In the data rows, 128 means zero.
Some points, each followed by its number:
[255 140 101  83 223 175 110  45  75 113 134 202  73  88 107 120 115 154  82
  90 132 187  67  66 130 108  99 253 141 165  53 151 171 142 188 128  71  24
 155 176 111 143 131 154  97 159 140 195 191 152] 0
[145 139 128  69 191 177 155  79 140  71 101 167 165 143 141 111 175 163  90
 104 125 200 149 177 109 146 112 111 148 127  88 146 209 164 131 107 148 140
  98  88 156 134 136  82 166 189 118 101 176 121] 1
[ 76 130 106 131 139  94 146 129 122 138 116 182 162 155 172 150 164 162 133
 141 137 159 179 144 112 187 123 114 138 127 166 131 124 136 140 109 148 131
 116 114 110 102 126  91 177 128  95 122 181 122] 2
[155  97 152 145 116 181 188 151 153  83 191 109 151 184  78 160 157 123 152
  70 110 139 158 194 202 122 177 137  97 146 129 119 175 145 162 112 157 110
 141 111 159 150  90 117 171 185 119 115 123 142] 3
[ 62 121 109 146  57  91  85 229  89 177 169  87 121 119 117 121 120 110 155
 177 143  48  46  81 127 107 103  99  71 134 154 122  35  98 126 140 114 121
 122 181 117  89 139 164 118  53 170 129  56 143] 4
[166 110 130 123  83 153 130 106 132 121 136 138 141 138 121 111 108 126 123
  78 141 123 123 128 135 105 112 152 107 133 115 143 164 136 134 107 119 130
 105 116 139 112 127 123  87 134 138 151 106 115] 5
[123 136  82  87  85 119 128 134 116 160 134  91 161 131 135 139 131 143 150
 176 110 121 126 168 102 109 120 118 123 191 146 135 111 111 159  64 163 179
 157 128 155  95 166 133 105 106 110 102 122 127] 6
[139 166 110 117 124 151 126 101 134 105 140 145 114 130 113 114  69 175 171
  74 138 182 110 124 104  84 121 159  89 179 132 125 206 107 139  90 147 139
 139 145 167 101 145 107 137 142  78  94 139 111] 7
[  0 129 128 131 110  58 120 216 141 166 123  71 169 175 174 148 180 112 144
 173 130  55 200 164 147 156 142   0 131 112 180 108  18 113 136 137 145 176
 114  80 106  83  97 129 136  89 115 112 114 122] 8
[ 33 160  67 145 116  29 103 178 105 209 102 110 114 167 211 123  86 130 173
 190 158  24 150  89 116 161 166  58 133 119 167  85   0  25 118 124  86 203
 125 127  82  67 125 171  96  55 143 175  88 113] 9
[ 93 128 141 122 108 191 184 140 184  92 132 132 152 162 152 162 144 151 169
 124 105 129 182 159 142 139 140 110  96 129 164  94 202 145 132  99 166 168
 108  83 134 120 126 106 158 156 109  97 151 113] 10
[233 108 116  72 156 186  98  55 135  84 130 165 154  71 117  47  49 153  73
 115 168 242  74 158  85 106  86 200 166 192  25 155 210 216 117  77 178  69
 183 167 180 164 139  98  91 191  85 105 130  53] 11
[  0 169 117 127 150  78 157 184 133 183 114 107 163 142 163 142 204 109 130
 175 153  89 165 158 114 166 120  34 139  82 164 103  81  71 136  90 149 178
 127  90  93  96 137 141 153  87 127  95 132 142] 12
[174 141  86 133 135 157 132 103 121 146 169 162  99 109  88 112 114 127 107
 117 115 155  94 117 113 109 120 156 113 125  80 177 139 123 152 144 125 112
 153 156 140 146 133 143 133 145 141 139 127 137] 13
[ 93 152  89 110 119 125 159 143 119 117 107 124 162 127 131 127 119 146 104
 138 122 139 155 184 112 172 114  74 152 119 125 123 157 154 115  78 185 192
 145  75 145 116  94  90 116 170 100  92 140  54] 14
[ 94 115  93 145 120 124 147 153 124 102 141 116 133 144 138 122 118 133 111
 156 107 108 133 132 118 137 134 107 100 121 157 130 100 139 126 129 141 180
  96 106 126 106 106 127 116 118 109 110 116 135] 15
[ 82 143 122  95 109 162 128 129 101  95 107  98 115  98 101 132 130 146 129
 128 147 131 144 139 120 122  77  78  95 118 144 137 170 154 119  83 152 179
 114  94 149 107 128 131 116 136  96  84 131 100] 16
[ 42 173 109 155 160  30  76 184 151 215  75 181  77 170 182 107 144 140 146
 151 181 110 120  93 121 170 125 110 127  94 195  81  22  24 126 153  72 136
 128 166  98 115 144 126 126  81  99 176 121 128] 17
[241 131 101 117 159 169 130  74  99 128 109 158 108  69  73  97  67 129 126
  92 123 167  70 103 148  98 113 251 129 141  52 143 180 168 161 113 126  39
 157 164 154 165 146 144  85 161 132 133 153 145] 18
[113 160 142 114 133 156 147 129 134  87 128 159 141  88 109 149 131 110 118
 122 113 172 104 165 134 166 115 146 164 112  95 126 177 139 104  88 153  98
 134 140 105 136 140 124 165 144 135  97 161 131] 19
[135 126 101 167 168 184 163 108  84  91 135 139 124  91  86 155 151 106  90
 173 118 117 137 117 148 116 121 204 113 112 109 143 101 158 157 119 145 122
 145 135 141 160 113 169 109 119 192 127 175 147] 20
[ 91  94 151 163 106  66 100 168 133 178 165  88 132 146 126 120 123  97 154
 151  89  78 111 114 122 123 137 139 155 119 138 117  73 136 112 124 151  95
 156 146 114 119 143 168 122  78 155 127  76 143] 21
[ 52 146 118 151  80  83  74 172 112 182 128  49 106 181 130 117 132 109 135
 148 142  45  85  35  83  85  68  23  80 123 203 125  35  97 143 163 120 176
 107  89 135 115 156 122 100  29 102 137  62 165] 22
[ 97 175 148  91 121 124 133 143 132 143 113 172 176 128 160  85 117 173 138
 126 168 194 129 156  73 139  73 109 132 184 162 139 165 149 125  70 164 120
 168 135 121 104 174 100 139 138  55  94 153 120] 23
Which point above is nearest to each new point, looking only along the 4 directions in which the numbered points spread most? Its number follows each.
[104 131 235 127 132  92 117 165 167 146 121 127 164 116 163 146 107  90 162
 110 119 161 151 202 145 178 161  93 170 112 139 106 139 111  56 158 116  97
 108 111  87 113 128 124 172 143 123 120 113 111] -> 2
[131 143 104 166 111 116  97 132 106 152 138  99 136 149 105 128 108 127 117
 145 113  79  95  88 122 111 144 138 104 131 118 134  64 120 139 173  97 142
 112 135 135 108 141 150  81 112 106 121  86 129] -> 21
[143 149 136 127 100 115 124 131 167 137 163  99 140 105 126 129  80  87 156
 107 133 153  48 143 142 101 146 145 134 140  88 107 147 108 127 115 180  99
 114 154 151 136 156 105 165 132  84  95  95 135] -> 5
[ 59 160 156 130 123  96  90 152 120 120 102  84 116 117 168 138 132 102 142
 155 143 111  99  58 129 123 109  97 131  87 161  99  87 105 105 165  97 165
  90 118 107 112 134 154 128  84 150 119  97 143] -> 21
[ 68 184 134 118 179  67 104 119 132 160  77 181 103 183 177 131 129 191 131
 149 158 151 213 192 114 135 106  83 112 159 204 117 140  74 139 105 106 178
 131  83 111 120 151 115 173 112  90 138 194 131] -> 2
[  0 180 133 141 125  73 138 178 131 167  85 159 161 112 193 140 119 110 151
 164 186 112 147 154 116 214  97  82 173  80 127  84  67  79  63 107  98 158
 149 128  84 115 106 127 162 131 132 128 114 115] -> 12
[100 102 131 149  46 123 140 164 152 154 154  78 144 162 129 156  95 102 186
 139 108  94 105  97 146 112 151 108 106 119 125 117  92 133 108 119 153 144
 117 127 138 102 146 137  92  88 155 128  94 125] -> 21
[210 100 186 139 180 136 155  83 191 125 139 146 145 140 128 106  88 129 142
  84 118 194 108 183 166 130 170 154 166 136  63 143 208 176  80 124 171  65
 153 122 164 179 119  72 135 170  99 111 146 117] -> 19
[ 99 101  75 136  40 141 110 159 108 135 161  72 105 137 102 115 140 114 116
 160 123  38  50  56 100  91 111  69  61 126 143 128  64 126 147 143 176 171
 104 125 159 125 150 120  71  66 117 107  50 156] -> 4
[ 95 147 131 121 145  39  76 170 133 174 115 154 121 161 199  94  93 139 152
 149 146 116 116  97 111 160 118  57 119 110 148 107  42 104 119 153  85  94
 110 163  93  96 127 123 130  99 100 153 140 166] -> 17
[255 109 114  82 111 154  96  85 133 163 142 128  93  77 116  78  30 128 111
 110 145 134  22 115 128  92 125 233 131 154  51 154 139 160 148 133 128  68
 166 203 146 152 163 165  57 159 128 135 102 115] -> 18
[ 44 143 146 127 154 138 138 176 108  96 105 113 120 139 113 128 194  69 114
 140 137  86 166 120 142 169  93 121 158  94 133 108 101  71  83 151 119 146
 138 113 115 163  96 169 193 119 199 131 126 176] -> 15
[128 123  70 100 141 138 145 136 160 104 133 138 128 141 130 167 131 167 114
 101 127 134 179 154 119 108 145 116 104 147 132 100 159  94 192  91 125 182
 128 118 157 131 118 138 104 165 131 127 171 113] -> 19
[ 72 149 139 134 155 101 125 153 149 166 128 113 149 138 146 141 128  68 135
 134 113 109 126 142 150 157 124  76 149  94 127 124 105 131 103 130 122 106
 145 120 114 136  93 120 148 108  98 155 103 171] -> 15
[125 148 144 109 127  84 112 120 103 151  87 113 103 125 166  86  89 150 105
 139 134 119  91 101  96 134  76  66 134 120 142 152 135 148 105 125 150 153
 106 120 140 111 170 106 118  98 110 103 107  99] -> 6
[ 38 144 181 117 113  79  95 181 183 143  87 140 174 146 194 129 112 110 143
 145 116 144 194 158  88 159 109  62 125 115 224  98 190  92 101  91 169 153
 120 117 122 115 173  96 187  99 101  65 116 114] -> 14
[139 156 110 118 186 176 153  96 128 101 147 150  82 148 103 161 148 134 152
  89 123 165 181 154 146 121 141 161 108 155 138 117 228  99 180 107 113 134
 130 107 165 162 137 108 158 167 127 117 158 139] -> 19
[105 128 218 127 163  80 139 133 191 128 125  98 180 180 173 104 130 107 109
 102  82 143 119 196 135 156 108  87 151 137 148 175 195 146  77 129 190 109
 108  73 117 142 129  62 199 121  64 115 104 125] -> 14
[149 131 121 130 178 180 173  60 125  79  88 145 151  95  98 113 164 126  67
 123 102 142 195 148 160 140 118 130 153 125 101 145 159 142 122 122 127 140
 116 113 103 163  73 127 150 159 142 154 162 141] -> 19
[204  74 140 158 129 200 159 115 125  90 183 129 122 142  74 147 177 131  98
  99  61 144 107 168 174  93 153 189 107 168 110 154 178 162 133 152 112  71
  99 116 115 128  85 122 133 158 155 135 115 152] -> 20
[ 60 135  86 181 137  39  79 158  53 199  98 127  70 173 153 157 173 137 121
 209 155  19 162  52 114 138 117  61  92  82 199 158   0  53 185 153  53 190
  90 112  93  89 128 180 105  11 135 182 119 163] -> 9
[175  62 117 182 133 149 121 119 137 100 143 184 117 159  69 130 119 136 118
 109 115 144 130 125 176 116 182 173 100 137 100 127  90 107 139 192  87 112
 102 124 125 156  93 136 117 171 136 173 122 112] -> 20
[ 45 154 165 103  78  87 106 177 156 166 112  71 160 129 186  94 138 124 153
 154 171 110 126 138 140 118 106  38 123 132 159 103  95 124  66 133 131 174
 123 117 135  90 157 101 154 112  88 103  56 101] -> 6
[223 134  88  93 136 200 111  78 136  75 113 164 138  76 107 120  87 139 106
  70 157 175 107 143 109 107  99 169 128 189 100 134 216 153 165 102  96 122
 156 160 165 130 112 146 117 185 100 102 141 120] -> 7
[106 147 222 136 103  81  91 137 132 153 132 133 132 172 201 129 125 136 144
 134 118 125 141  70  85 115  75 108 129 136 206 143 125 112 110 126 132 143
 129 130 128  82 165 114 151  72 114 117 102 159] -> 6
[255  91 167 119 101 145 119  49 192 158 156 158  68 189 153  86  62 187 186
  35 112 167  96 116 121  61 188 219  72 184 113 152 223 145 191 131 130  69
 135 183 193 143 195  60  77 178  71 143 105 121] -> 18
[ 81  86  75 171  44 117 144 189 116 158 178  66 157 165  91 194 127 116 154
 134  99  66 125  91 117 104 158 126  78 122 162 120  75 101 143 127 145 175
  85 121 119  94 104 167  96 116 145 113  84 129] -> 21
[118 155  88 104  43 244 160 104  74 112 190  93 152  99  42 160 139 116 122
 105 101  67 138 120 124  87 109 170  67 189 121 135 219 161 183  44 178 201
 161 122 153 120 163 172  86 115 143  65  99  84] -> 5
[220  68 121 131 135 105 148 102 151 136 135 119 142 116 149  91  68 164 144
 121 113 147 103 130 100  89 151 170 105 141 110 156 183 204 143  99 159 101
 131 169 153 113 157  98  88 171  83 136 105 107] -> 7
[156 132 167 105  93 128 148 123 162 113 107  95 192 105 155 109  68 113 136
 134 125 165 115 148 104 137  76 102 169 139  78 149 184 180  70  88 173 103
 166 157 164 143 139  79  92 142 116  91  95  92] -> 7
[110 150 134 148 118  59 116 159 131 181 109  99 148 144 153 113 111 131 157
 154 110 126 109 121 101 130 120  88 122 130 141 161 121  99 121 111 147 124
 131 132 131  94 186 109 113  82 105 124  98 111] -> 6
[143  98 110 133 101 115 112 139  98 135 120 116  96 128 153 139  91 140 123
 115 154  82 121  74 137  93 134 124 101 127 136 114  86 111 149 179  75 175
 134 160 135 117 142 130  68  87 149 174 108 122] -> 21
[ 63 175 106 139  85 100 105 145 103 152 110  82 119  99 109 105 129 111 128
 184 152  91 114  94  98 136  89  57 126  75 135 121  67 141 111 157 151 174
  97 112 136 124 143 128 132  58 159 103  98 118] -> 21
[154 115 167 103 121 206 144  93 158  86 153 176 136 141 110 169 144 124 148
  81 113 166 173 144 164 126 175 194 109 134 136 118 211 112 153 123 120 106
 124 136 139 144 134 166 167 202 148 134 156 156] -> 19
[153  97 160 141 141 180 152 126  72  88 150 139 123 114  73 117 176  79  83
 114 150 124 116 138 153 149 112 165 147 104  81 139 154 155  98 135 156  97
 109 125 136 165 113 141 165 153 152 117 114 122] -> 20
[ 28 113 113 165  98 127 133 192  92 130 141  80 111 170 119 142 188 115 115
 142 123  48 120  55 140 159 101  63  93  73 183 136  39 104 127 167  77 168
 107  98  96 123 107 160 121  54 148 151  56 195] -> 21
[100 113 185 129 130 127 157 167 158 168 156 143 166 144 134 151 155 118 166
 117 119 123 142 198 140 126 168 130 105 134 149 122 168 122 116 121 158  99
 136 118 105 137 132 118 157 144 137 100 103 136] -> 15
[144 197 117  91 201  58  93  61 140 127  38 192 113  59 192  80  54 142  88
 134 179 213 147 110 103 163  82 142 248 137  40 114 103  96  53 134  76  99
 177 182  98 132 127 112 129 175  97 193 212 107] -> 23
[ 65 143 165 144  71  88  96 167 144 158 147 102 142 157 147 138 193  62 137
 110 110  72 103  63 142 114  83  81 119 134 208 155  90 103 111 160 167 103
 112  91 112  97 149 135 119  56  91 121  72 194] -> 21
